128 stands for zero in the data rows.
Every row has a hidden score. In each pair, how much higher is the second row's than the first's? 15 means about the same, 30 much higher and 0 much lower. The score is a weighted sum of the row's numbers plus the product of two more (or one squared), each taken from its middle value.
  143  177  133  119  102  104  101  105  157  106  126  102  170  112  101  116
   91  168  200  105  103  181   97  152  142  126  116  124  162  174  114  126 13
  112  160  106  107  104  183  100  127  194  102  162  107  181  113  106  115
  139  135   96  109  134  104  132  106  123  116  132   97  150  116  127  114 20
   93  135  201  108  137  102  121  125  101  112  126   96  151  188  115  130
  112  127  186  112  137  102  124  108  100  110  107   99  174  170  118  113 16
  111  139  158  104  170  119  124  139  104  106  149  119  124  109  108  201
  102  158  105  128  102  102  108   99  207  105  200   99  148  100  114  115 4
  159  130  137  126  101  103  108  105  124  138  100  104  139   97  131  120
  144  102  102  103  135  101  144  104  106  122  118  103  142  106  139  122 18
   94  138   92  112  103  123   93  114  153  119  199   92  169  123   97  136
  152  170  234  192  102  118   97  121  129  132  107  171  139  134  106  115 20
  109  165  152  167  103  145  103  106  194  120  143  213  108  108  107  113
  104  103  135  106  147  111  158  162  100  106  167  100  106  109  111  182 14
  141  169  125  178  103  190  116  154  157  108   99  117  116  141  114  123
  110  140  217  102  120  123  114  138  101  100  100  111  170  175  113  118 14
  105  110  214  105  144  103  137  126   97  100  108  102  152  186  130  125
  148  117  105  101  107  102  119  108  134  109  121  106  159  104  116  129 14
   98  143  132  105  152  116  113  131  108  111  178  118  114  108  111  193
  111  149  103  104  105  204  103  150  178  105  142  111  172  131  107  114 3
  133  182  102  166  159  104  166  110  116  111  110   95  107  166  162  117
  153  135  152  166  103  103  100  102  110  155  103  125  121  113  121  113 14
  109  157  209  107  104  156  102  153  121  101   97  123  174  179  103  112
  112  144  200  106  124  133  102  153  102  101  111  125  155  176  104  130 18
  108  168  101  106  103  152   97  107  198  112  183  100  185  114  101  116
  158  149  104  154  192  103  172  101  114  128  106   97  105  129  234  135 10
  154  131  102  106  126  102  122  109  127  105  118  105  158  111  123  115
  139  110  109  115  120  143  118  171  101  163  107  137  110  182  110  116 22
  154  145  190  109  104  102  105  105  117  103   98  104  170  137  111  111
  155  131  147  149  103  102  104  107  127  159   94  126  124   94  132  124 11
  119  153  105  100  106  102  103  106  191  105  191  105  180   99  112  117
  101  103  133  104  150  110  157  154  101  107  168   99  105  106  115  181 20
  111  105  106  106  127  153  148  188  100  135  102  132  112  131  103  141
  115   99  181  102  160  102  156  118  101  100   93  106  151  166  134  123 15
  197  102  108  152  179  103  163  119   99  188  100  103  108  178  195  114
  108  141  122  138  102  161  102  125  183  104  153  202  110  108  107  114 10
  101  104  134  105  144  117  142  151   99  101  170  109  103  108  108  180
  101  110  126  194  103  102  106   99  102  222  146  144  104  109  156  141 12
  115  101  119  101  102  168  108  182  102  123  131  165  114  109  111  148
  194  103  102  161  170  102  149  110  101  196   97  104  111  163  199  116 19
  105  102  112  103  132  149  158  180  101  105  139  117  109  105  109  168
  109  114  143  211  103  102  106  101  101  224  126  155  105  103  161  131 13
  131  164  120  178  103  213  124  158  155  104  105  115  111  151  110  114
  119  103  104  107  110  166  129  188  100  138  101  146  109  150  100  123 17
  109  143  217  104  122  122  117  137  100  103   99  106  167  179  109  117
  185  106  102  137  205  101  207  101   99  174  107   99  106  136  224  115 8
   99  104  135  106  183  101  188  119  100  103  112   94  102  163  147  136
  107  144  170  104  166  129  130  146   99   99  133  124  116  125  110  187 22
  108  102  154  104  159  131  167  169   99  100  112  116  109  126  108  172
  112  150  109  104  103  108  104  104  207  106  204  105  182  106  109  117 10
  102  124  100  110  104  183   96  151  164  115  157  188  113  112  104  120
  108  108  105  164  103  116   99  109  136  177  154  175  112  106  105  128 20
  147  196  213  169  103  141  106  107  180  101   98  170  160  105  111  111
  130  140  110  158  124  100  121  108  122  118  150  107  123  103  159  132 12
  104  105  112  107  129  150  154  185   98  131  100  131  112  133  102  142
  148  108  103  104  109  103  120  105  130  111  124  104  154  109  113  122 16
  112  131  170  103  165  124  135  152  101  104  129  124  113  121  107  186
  190  105   99  137  208  101  213  110  103  202  102  102  113  149  216  118 8
  133  158  113  171  103  224  123  171  157  103   95  117  119  148  109  117
  101  148  168  108  154  155  129  155  100  113  121  102  134  167  100  164 19
  179   99  111  103  145  103  139  106   98   99   90  109  168  106  141  111
  106  121  113  108  102  216   97  185  133  113  111  162  118  169  102  115 13
  156  161  219  189  103  104   96  114  120  140  104  168  136  129   99  116
  110  151  104   98  104  101  107  100  183  110  190  102  171   99  119  127 1
  105  104  129  106  111  153  118  151  100  134  146  157  106  112  103  166
  147  156  123  135  104  194  115  160  138  109  101  119  122  173  105  117 14
  198  103  105  172  209  103  208  107  100  207  101  103  109  132  252  116
  110  176  148  103  108  150  101  135  150  105  143  154  131  108  105  166 25
   93  175  100  124  103  102  112   87  193  112  198   90  140  108  122  117
  138  182  121  123  102  100  100  106  168  112  144  100  162  109  108  120 19
  154  197  247  195  101  192  104  145  180  109  105  199  162  125  109  117
  106  118  107  105  104  166  103  142  163  104  171  152  149  132  108  113 10
  165  143  114  198  142  102  123  103  100  164  103  100  108  151  184  114
  153  126  106  103  128  101  132  102  127  108  120  101  152  105  140  116 10
  123  104  121  110  102  217   99  199  118  107   97  173  116  165  103  116
  106  103  112   99  113  165  134  185  106  126  124  142  111  107  114  157 9
  154  132  127  100  110  165  113  162  117  107   98  114  144  171  114  120
  122  158  102  113  103  101  103  104  178  104  176  103  160  106  105  119 10
  142  149  188  209  102  113  100  109  116  169  102  157  118  115  116  111
  201   99  107  166  207  103  222   96   98  198  106  101  101  129  255  113 3
  165   99  106  103  173  103  177  103  102  114  103  103  142  106  169  116
  142  177  127  187  102  150  114  131  142  109  109  105  108  151  117  115 22
  106  128  115  199  103  102  103  103  131  205  153  157  112  100  133  123
  122  123  111  104  103  218  113  185  133  104   98  125  148  161  108  123 12
  149  142  102  112  104  102   97  107  140  106  129  103  161  115   95  117
  101  152  116  143  101  131  108   98  193  105  168  187  102  103  117  119 11
  131  110  125  105  102  179  106  171  107  104  108  146  111  174  112  117
  114  149  166  102  146  176  131  164  113  105  109  129  129  141  109  173 14
  117  149  103  102  102  102  102  107  174  110  181  102  169  106  112  133
  109  103  141  103  156  110  149  152   99  101  159  104  107  107  109  182 20
  145  171  172  156  104  102   95  107  144  119  104  137  145  113  100  112
  109   99  173  103  171  109  164  143   99  102  105  104  122  163  114  154 18
  111  101  121  104  142  148  172  186  102  120  105  120  109  113  108  167
  142  174  125  185  103  176  114  145  150  105  101  114  115  148  108  117 20
  169  117  107  101  117  101  117  108  122  108   95  108  162  103  130  115
  104  160  206  106  103  179  102  160  132  108  104  137  161  180  108  114 15
  141  108  100  109  122  101  131  107  121  109  125  101  147  116  119  121
  147  164  121  147  103  188  108  163  138  117  104  118  126  167  105  120 17
  112  123  107  107  103  130  104  104  175  102  196  103  174  108  107  111
  129  103  117  103  121  150  136  184  105  149  100  144  111  155  112  124 18
  107  123  107  128  102  143  103  105  180  103  175  144  133  106  108  113
  109  152  104  110  103  149  103  104  204  104  188  112  171  104  113  118 11
  135  116  109  161  133  101  131  105  105  147  135  106  112  100  176  125
  139  101  119  103  103  165  101  176  101  113   99  150  112  168  109  117 26
  108  147  107  104  104  218  106  148  181   99  136  103  170  128  109  113
  100  128  105  171  103  109  108   99  162  157  171  153  102   99  124  122 22
  141   98  129   97  108  152  107  163  103  107   98  138  119  164  116  119
  101  141  143  190  103  109  106   98  145  181  147  194  104  114  108  112 18
   97  110  100  150  103  142  101   99  160  139  173  157  102  111  107  117
  111  112  107  106  103  185  101  157  154   98  147  189  114  118   99  111 16
  109  144  172  103  157  157  135  161  101  104  112  124  122  141  110  177
  157  157  218  200  102  161  107  135  138  130  103  172  130  116  118  120 15
  204  102  106  170  208  103  213  108   97  201   98  104  110  133  249  113
  113  100  105  161  101  102  102  106  126  173  157  155  109  102  117  134 24
  178  109   96  186  194  104  203  103  101  220  109   96  104  148  255  112
  100  157  101  146  102  117   99  102  199  107  196  118  147  113  102  114 22
  162  177  251  191  103  237   98  175  179  109   99  211  164  138  107  119
  113  148  108  124  103  140  104  106  198  101  183  127  159  103  109  116 7
  192  103  105  151  209  101  218   98  102  196  109   99  100  133  246  119
   93  140  127  221  103  103   96  101  111  236  150  151  108  111  137  124 27
  163  122  107  103  104  103  112  105  125  110  101  105  158  102  123  116
  110  170  145  203  103  102   99  106  168  162  134  175  110  106  108  119 19
  106  136  152  160  103  187  104  151  132  147  106  186  108  109  106  140
  174  101  106  105  184  103  185  105   97  126  101  102  123  113  177  112 9
  151  136  104  107  145  103  140  108  120  104  122  102  148  108  137  115
  149  133  121  144  104  102  102  102  128  152  108  103  126  105  123  120 13
  104  117  102  144  104  144  101  104  174  135  167  173  108  107  111  120
  103  104  166  107  174  112  164  153   99  105  113  101  110  158  103  166 20
  187   99  107  150  198  103  192  104  102  156   98  104  108  130  229  117
  180  104  103  114  208  102  217  104  104  177  103  101  106  152  202  119 17
  120  156  107  120  102  189  117  153  154  103  125  102  151  137  105  121
  171  108  101  107  196  102  204  146  101  177  105  101  105  176  164  117 20
  144  121  106  164  159  104  148  106  101  139  113  102  110  104  194  120
  129  160  107  101  104  149  107  126  167  102  150  108  170  110  109  131 18
  107  120  104  163  103  133   96  107  157  132  164  158  113  111   97  111
  105  142  206  107  128  110  113  133  102  110  115   99  163  184  109  123 13
  147  184  106  148  173  103  153  103  112  112  107  101  122  140  183  119
  179  101  114  107  159  101  151  162  107  181   97  119  111  171  157  126 21
  144  152  123  126  103  102  101  105  145  117  120  109  143  104  111  115
  101  102  115  104  125  154  154  177  101  133  105  132  104  133  119  143 15
  147  172  130  116  103  103  104  106  160  100  132  107  167  106  109  116
  102  128  105  107  103  130  108   99  181  101  202  134  150  112  110  113 17
  118  102  108  105  122  156  144  183   99  132   99  138  103  142  112  131
  143  165  105  153  165  103  151  101  107  104  121  100  118  123  182  116 15
  107  117  104  103  103  159  101  145  163  106  174  149  155  128  109  117
  112  119  107  103  102  133  104  134  154  102  182  133  171  126  112  125 17
  140  120  126   98  103  189  106  171  121  109   98  146  126  165  121  120
  125  208  168  161  105  104   97  106  186  114  127  145  150  113  104  114 15
  200  101  109  153  177  103  163  108  104  198   93  107  109  152  217  116
  104  134  132  213  104  104  104  103  118  216  147  160  108  108  137  118 19
  161  104  104  106  189  101  189  109   99  135   98  103  114  145  172  112
  119  102  120  110  104  198  106  191   98  122  101  168  108  162  108  115 19
  149  108  101  108  201  104  209   96  101  160  115   92  101  160  189  116
  142  140  108  168  161  102  157  100  103  114  118  103  104  114  198  117 14
  110   98  113  105  122  160  147  179   99  107  137  135  108  108  107  163
  127  108  117  104  186  102  185  107  104  122  105   99  112  156  161  122 11
  108  121  178  101  166  132  152  153  102  102  117  113  109  139  115  175
  132  103  114  102  189  103  190  117  103  116  101  103  108  155  160  124 13
  171  133  125  181  133  104  128  103  100  154  101  102  105  148  177  117
  144  111  130  103  110  142  107  153  102  104   99  129  123  171  109  116 19
  120  143  164  220  102  103  103  102  111  203  117  160  105  106  140  114
  105  120  183  106  156  118  136  145  100  108  117  102  142  173  106  152 18
  112   99  149   99  164  130  181  176  104  104   94  107  109  128  115  167
  105  160  137  158  103  152  101  109  191  114  152  209  112  111  104  114 20
  106  117  181  106  143  103  139  100  102  114  111   94  162  162  135  119
  131  125  105  152  127  103  121  104  107  149  146  102  119  111  159  122 13
  108  103  124  106  140  142  165  182  100  131  102  127  108  141  108  141
  109  123  151  176  104  101  107  103  105  195  131  157  107  102  148  147 14
  126  160  111  148  112  110  123  115  143  114  144  103  132  100  128  137
  105  120  145  187  104  102  103  102  105  216  141  174  106  108  137  143 22
